[[108 109 129]
 [101 123 128]
 [100 118 127]
 [128 126 144]]
->
[129 123 100]

[[141 129 131 119 120]
 [145 152 136 109 106]
 [145 152 136 109 107]
 [145 151 136 110 106]
 [141 128 131 119 120]]
->
[120 109 136 151 141]

[[120 101]
 [136 112]
 [150 123]
 [144 118]
 [126 104]]
->
[101 136]

[[128 130 151]
 [129 149 147]
 [156 133 128]]
->
[151 149 156]

[[116 146 145]
 [149 117 137]
 [115 140 118]
 [142 112 136]
 [142 111 139]]
->
[145 117 115]

[[128 104 144 130]
 [134 104 139 120]
 [130 102 144 127]]
->
[130 139 102]
---
[[117 145 107 125 108 127 128 143]
 [142 129 134 144 135 138 122 125]
 [127 121 136 146 135 139 107 118]
 [107 147 146 106 146 144 127 107]
 [128 121 115 113 106 136 127 138]
 [122 139 112 143 144 126 114 146]]
->
[[117 142 127 107 128 122]
 [145 129 121 147 121 139]
 [107 134 136 146 115 112]
 [125 144 146 106 113 143]
 [108 135 135 146 106 144]
 [127 138 139 144 136 126]
 [128 122 107 127 127 114]
 [143 125 118 107 138 146]]

[[111 115 111 121 121 125 129 150]
 [106 132 131 106 113 138 101 137]
 [127 128 138 121 123 116 118 127]
 [114  98 115 118 138 127 116 111]
 [110 114 150 139 114 148 105 140]
 [123 137 123 115 138 128 130 139]
 [140 114 147 118 130 126 126 132]]
->
[[111 106 127 114 110 123 140]
 [115 132 128  98 114 137 114]
 [111 131 138 115 150 123 147]
 [121 106 121 118 139 115 118]
 [121 113 123 138 114 138 130]
 [125 138 116 127 148 128 126]
 [129 101 118 116 105 130 126]
 [150 137 127 111 140 139 132]]

[[136 128]
 [147 156]
 [137 121]]
->
[[136 147 137]
 [128 156 121]]

[[118 107 108 139 117 115 135 106]
 [111 118 138 121 111 124 127 117]
 [143 134 124 122 141 134 126 140]
 [115 123 126 128 118 125 128 119]
 [123 112 129 138 123 119 138 107]
 [130 138 138 111 128 138 118 142]
 [123 111 105 132 123 124 135 113]
 [120 119 133 128 126 121 135 119]]
->
[[118 111 143 115 123 130 123 120]
 [107 118 134 123 112 138 111 119]
 [108 138 124 126 129 138 105 133]
 [139 121 122 128 138 111 132 128]
 [117 111 141 118 123 128 123 126]
 [115 124 134 125 119 138 124 121]
 [135 127 126 128 138 118 135 135]
 [106 117 140 119 107 142 113 119]]

[[141 101]
 [139 132]
 [128 114]]
->
[[141 139 128]
 [101 132 114]]

[[124 127 134]
 [132 127 130]
 [125 134 112]
 [127 125 139]
 [128 131 117]
 [128 123 143]
 [131 120 149]
 [129 123 143]
 [138 122 138]
 [125 126 137]]
->
[[124 132 125 127 128 128 131 129 138 125]
 [127 127 134 125 131 123 120 123 122 126]
 [134 130 112 139 117 143 149 143 138 137]]
---
[[134 129 153]
 [130 114 132]
 [135 141 125]
 [118 127 141]]
->
[[134 129]
 [130 114]]

[[108 132]
 [128 125]
 [151 138]]
->
[[108 132]
 [128 125]]

[[115 139]
 [132 145]
 [124 106]
 [138 114]
 [152 135]]
->
[[115 139]
 [132 145]]

[[121 126 147]
 [129 130 118]
 [150 112 120]
 [126 125 142]
 [140 124 118]]
->
[[121 126]
 [129 130]]

[[101 117]
 [136 141]
 [128 116]]
->
[[101 117]
 [136 141]]

[[114 133 126]
 [101 131 145]]
->
[[114 133]
 [101 131]]

[[107 115]
 [131 133]
 [ 98 108]]
->
[[107 115]
 [131 133]]

[[103 134 130 111]
 [110 131 130 115]
 [121 136 121 122]
 [138 123 127 134]
 [103 133 134 109]]
->
[[103 134]
 [110 131]]
---
[[119 126 128 129 130]
 [130 111 119 121 115]
 [136 138 130 128 126]
 [130 153 139 131 112]]
->
[[119 126]
 [130 111]
 [136 138]]

[[116 126 148 136 128]
 [129 129 116 137 112]
 [138 128 102 111 131]]
->
[[116 126]
 [129 129]
 [138 128]]

[[135 146]
 [102 139]
 [122 101]
 [138 111]
 [134 115]]
->
[[135 146]
 [102 139]
 [122 101]]

[[141 131]
 [127 116]
 [133 130]
 [125 151]]
->
[[141 131]
 [127 116]
 [133 130]]

[[132 146]
 [128 127]
 [128 105]
 [125 136]
 [130 134]]
->
[[132 146]
 [128 127]
 [128 105]]

[[120 121 150 110]
 [120 135 113 141]
 [150 143 133 120]]
->
[[120 121]
 [120 135]
 [150 143]]

[[138 142 133 152 132]
 [156 136 129 114 132]
 [106 123 132 131 125]
 [144 132 134 122 124]
 [144 140 130 147 138]]
->
[[138 142]
 [156 136]
 [106 123]]
---
[[122 129 113 106 127]
 [131 121 123 107 122]
 [138 140 136 134 124]
 [134 149 119 132 120]
 [142 129 128 117 137]
 [127 119 128 132 143]
 [135 123 119 128 128]]
->
[[127 106 113 129 122]
 [122 107 123 121 131]
 [124 134 136 140 138]
 [120 132 119 149 134]
 [137 117 128 129 142]
 [143 132 128 119 127]
 [128 128 119 123 135]]

[[128 149 132 128]
 [128 149 142 122]
 [119 149 125 111]
 [123 149 113 137]
 [131 149 114 116]
 [111 149 118 128]
 [123 149 136 146]]
->
[[128 132 149 128]
 [122 142 149 128]
 [111 125 149 119]
 [137 113 149 123]
 [116 114 149 131]
 [128 118 149 111]
 [146 136 149 123]]

[[122 124 130 126 119 118 132]
 [119 125 116 137 112 112 130]
 [125 117 149 111 117 108 138]
 [136 134 125 130 141 142 122]
 [131 130 134 123 136 138 127]
 [126 122 146 115 128 125 134]
 [134 132 140 118 140 142 125]
 [123 127 120 134 119 120 126]
 [135 125 152 111 143 135 129]]
->
[[132 118 119 126 130 124 122]
 [130 112 112 137 116 125 119]
 [138 108 117 111 149 117 125]
 [122 142 141 130 125 134 136]
 [127 138 136 123 134 130 131]
 [134 125 128 115 146 122 126]
 [125 142 140 118 140 132 134]
 [126 120 119 134 120 127 123]
 [129 135 143 111 152 125 135]]

[[113 100 129]
 [100  99 140]
 [115 150 131]
 [117  99 150]
 [152 100 129]]
->
[[129 100 113]
 [140  99 100]
 [131 150 115]
 [150  99 117]
 [129 100 152]]

[[105 121 124 145]
 [110 121 125 144]
 [149 121 125 109]
 [149 121 125 109]
 [111 125 121 112]
 [150 120 125 112]
 [148 119 125 113]
 [151 121 126 112]
 [137 118 120 106]
 [150 121 125 110]
 [106 121 125 145]]
->
[[145 124 121 105]
 [144 125 121 110]
 [109 125 121 149]
 [109 125 121 149]
 [112 121 125 111]
 [112 125 120 150]
 [113 125 119 148]
 [112 126 121 151]
 [106 120 118 137]
 [110 125 121 150]
 [145 125 121 106]]

[[120 133 125 135 146 112 130 119 121 122 126]
 [132 120 136 116 113 137 131 137 130 140 130]
 [120 123 135 129 133 118 132 132 126 139 125]
 [121 115 143 119 118 124 131 137 134 151 124]]
->
[[126 122 121 119 130 112 146 135 125 133 120]
 [130 140 130 137 131 137 113 116 136 120 132]
 [125 139 126 132 132 118 133 129 135 123 120]
 [124 151 134 137 131 124 118 119 143 115 121]]

[[121 139 110 154 142 138]
 [140 129 142 131 106 145]
 [118 147 140 143 123 135]
 [114 115 126 118 124 132]
 [131 114 134 119 123 129]
 [131 111 143 120 121 125]
 [133 135 113 141 137 132]
 [131 115 127 115 136 124]
 [102 143 124 143 132 139]
 [114 119 127 126 134 124]
 [131 126 124 125 140 109]]
->
[[138 142 154 110 139 121]
 [145 106 131 142 129 140]
 [135 123 143 140 147 118]
 [132 124 118 126 115 114]
 [129 123 119 134 114 131]
 [125 121 120 143 111 131]
 [132 137 141 113 135 133]
 [124 136 115 127 115 131]
 [139 132 143 124 143 102]
 [124 134 126 127 119 114]
 [109 140 125 124 126 131]]

[[132 131 130 122 130 116 129 130 133 116 128 135 119 126 143 118]
 [125 128 140 135 136 119 120 117 129 141 131 122 134 134 122 123]
 [128 130 138 123 133 121 123 122 134 125 152 127 129 148 125 123]
 [123 126 133 134 131 119 124 123 126 118 126 129 120 129 131 119]]
->
[[118 143 126 119 135 128 116 133 130 129 116 130 122 130 131 132]
 [123 122 134 134 122 131 141 129 117 120 119 136 135 140 128 125]
 [123 125 148 129 127 152 125 134 122 123 121 133 123 138 130 128]
 [119 131 129 120 129 126 118 126 123 124 119 131 134 133 126 123]]
